Here are some points:
[ 23   6   2   4   4 -13  28 -12 -22  16 -27   6  27 -14  13   2  -3  18
   6  17 -16 -25]
[ 20  23  20  30  10 -19  28 -32 -55  30 -39  -8  26 -34   6  22  17  38
  22  37 -28 -30]
[ -7   6  54  -4  -8  -9  26 -13  -5   4 -31  -4   0  13   5  22  -5  25
 -22  13 -30  16]
[  6  14 -13  -3 -13  12   1 -17   3  26   1   2  -4  17   6   2   1  18
   7  11  19  -5]
[ 23  17 -23  20  -3  17 -16 -13   4  45   9   6  -9  41  24   2   9 -11
  29   5  35   6]
[ 27  14  10  31   9  -5   8   1 -12  24  11 -12 -42  24  53 -14   2  17
  23   8  -5   8]
[ 21 -11  13  25  25 -21  17   2 -32  43   4  -5 -42  34  52  39  14 -19
  29 -12 -11  -8]
[ 33 -28  12   9  35 -24   1  19 -32  24  32  -2 -34  27  37  34   4 -45
  41 -22  -6 -13]
[ 43 -37 -40   5  37 -17 -34  46 -16  19  53   0 -12  13  26 -10  -7 -45
  69 -27  33 -20]
[  4 -40 -74   9  40  13 -59  56  -1  22  46  11 -18 -42  10 -16  -5 -75
  83 -29  49 -34]
[-64 -43 -20  39  40  29 -34  24   2  -9  14  13 -19 -66  -4 -31   7 -43
  -1 -20  -1 -38]
[-62 -42  45  42  33  16 -23   4   5 -15 -26   6 -39 -37   8 -32  10 -27
 -33 -21 -29  -1]
[-42 -35  23  50  30  33 -17 -13   3 -18 -15  10 -19 -34   7 -55  13 -23
 -24 -24 -19 -33]
[-50 -36  14  52  37  34 -31 -10   2 -20 -12  18 -23 -36   7 -60  12 -31
 -16 -27 -14 -42]
[-51 -28   2  46  33  34 -36 -13   1 -12  -7  18 -23 -30   8 -49  12 -24
  -3 -28  -5 -49]
[ 24  22 -59 -19 -14  -1  -2 -16   6  25  -9  27  22 -22  -2 -23  10  16
  11  -1  43 -14]
[ -3  15   0  -7 -10  -6   9  -8   3  12 -11  -2  -2  11   6   7  -8  20
  -5  11   3  13]
[ 13  12  -4 -10  -8 -10  22  -5  -3  19  -9   8  26   7   5  -3  -9   1
  -1   9  -1 -13]
[ -9  12 -29  -6 -16 -16  10   0  -5  20  -2  -3  10  18   0   5  -9  15
  -6   5  24  13]
[  1  29 -75 -11 -28 -31   7   9 -16  22  24 -18  40  17 -13  -5 -13  14
   4   4  32  -1]
[ 14  37 -23 -14 -21 -40  -2 -10   9 -38  19 -49  65  24 -59  35  -6  49
 -59  -6 -15  39]
[  4  32 -16  -9 -18 -32  -7 -16  14 -37  14 -46  35  28 -49  39  -8  57
 -56  -4 -17  53]
Here are 12 more points, each followed by its number:
[ 61  25 -10 -20 -12  -1 -29 -39  59 -78 -14 -45  51  21 -85  63  10  54
 -55   6  -3  25] 0
[ 42  51 -48 -16 -35 -26  -2  -4  25 -63  32 -75  44  20 -66  40 -12  67
 -46  11  -5  32] 1
[ 40  42   5 -20   4 -34 -24 -47  35 -40  19 -19  69  29 -51  25   9  62
 -74 -13   8  44] 2
[ 77  25 -91 -18  -6 -10 -33 -53  46 -29  10 -15  69  16 -56  25   5  17
  -3   5  43 -30] 3
[ 40  37  22 -30   5 -15   2 -47  33 -23 -25  21  55  12 -22  -7  25  41
 -43 -17  12   7] 4
[ 28  36  36   6  -1 -12  10 -15 -16  11 -29  39  32  29  -8  -5  18  43
  -8  18  19 -30] 5
[ 12  19  12 -11   8 -12   2 -17  -5  10 -22  22  32  17  -4  -5  17  22
 -16   8  24   2] 6
[  2  10  32  -7   5 -11  12  -9  -5  10 -24  10  17  17  -3  16   6  21
 -19  14   1   6] 7
[ 15   6  -1  -8  -3  -7  27  -4   0  10 -14   8  19   7   8 -12 -11   5
   0   7   2  -6] 8
[ 10   1   6  -6  -5  -7  20 -10  -4   9 -21   9  17   3  16  -3 -14  14
 -10   7 -13  -6] 9
[ -9 -15  39  -3  15 -26  16   6 -12   2 -33  23  39  -6   5  51  38  -3
 -21  24  -8  10] 10
[  5   4   5  -3   0  11  28 -23   6  34 -27 -20  18  40 -48   8  35 -10
 -39  32  29  33] 11
Which two of these numbered points are nearest to each point below, looking only along the 6 directions in which the first points spread most? Their numbers follow each, nearest first.
[ 58  17 -52 -16 -30   7 -24 -21  48 -65  -6 -56  17  21 -71  49  -1  48
 -34  17  16  32] > 2 1
[-94 -65  23  11  51  15 -17  65  14 -35 -16  44 -36 -38  19   1  -2 -74
 -10   4 -39   3] > 10 9
[ 13  17 -17  -8  -8  -6  12  -9  -1  20  -7   7  19   3   7  -7  -8   7
  11  11   8 -15] > 8 6
[ 30  32 -68 -13  -3 -25 -26 -59  26 -13   3  -6  46  20 -31  25   1  12
 -13 -11  22  -9] > 3 4
[ 12  17  15   8  43   0  36   4  -6  10 -25 -25  -4  -4  21 -45 -13  74
  16  30   8  28] > 5 6
[ 10  -1  -1  -5   3  -7  57  -7  15  -6  -1 -36   2  34  10  -6 -35  32
 -24  24   3  30] > 11 7
[ -7  10  38  -7  -9  -6  26  -6   3   8 -20   1  -1  13   5  17  -8  22
 -13  11 -10   8] > 7 9
[ 18   5  84 -10   3  -2  26   3   7  -5 -29 -22  27 -43 -51 -19 -47  26
   9  -5 -62  30] > 10 7
[  5  38 -26 -14 -30 -38  -3  -3   8 -38  21 -55  49  25 -58  44  -8  60
 -60  -1 -10  45] > 0 2
[-41   8  -2  -6 -30 -39  11  22 -26  20   2 -20  30  35 -21  24 -15  21
 -27   0 -15  46] > 11 7
[ 16  11  -4  -9  -5  -7  27  -5   1  15 -12   8  21   7   6   0  -8   2
  -1   9   1 -15] > 8 9
[-26 -32 104   3 -14   3   1  21 -28 -30  18 -35 -98   1  13  45  21 -16
  18 -30 -45  41] > 10 7
[ 25  49 -23 -13 -62 -46 -22  38  -3  18 -10  25 -39  -5 -11  -9 -19  13
 -15  21   8  32] > 11 6
[ 21  12 -12 -26 -22  26  -2  15 -25   4  27  21  23   0  31   1  17 -25
   2  -6   7  10] > 8 9
[-23   0  31  -1 -47  -7  24  28  35  -9 -22 -11  19   6 -20  27   0  25
 -10  18   2   6] > 11 7
[ 23 -11  -9 -14   3  -9 -31  26  -9 -10  59 -10 -17 -24 -13 -24 -15 -47
  60 -12  26  -3] > 8 9
[ 16  -3 -15  -6 -14 -35   2 -15  -8   6  10  -3 -34   4  16   6  21 -11
  32 -17  20   0] > 8 9
[  0  -2  21 -23 -26 -18  46 -35  -4  -2 -34  -1   7  41   5  12 -18  26
 -18   6 -46   6] > 7 11
[-65 -71  29  24  43  41 -43  61  10 -29   1  21 -53 -41  -5  11 -16 -70
   8 -29 -27  12] > 10 9
[ 14 -37   7  -2  -3  -8  10 -19 -19   3 -37  23  29 -14  49 -10 -33  27
 -27  -6 -41 -10] > 9 7
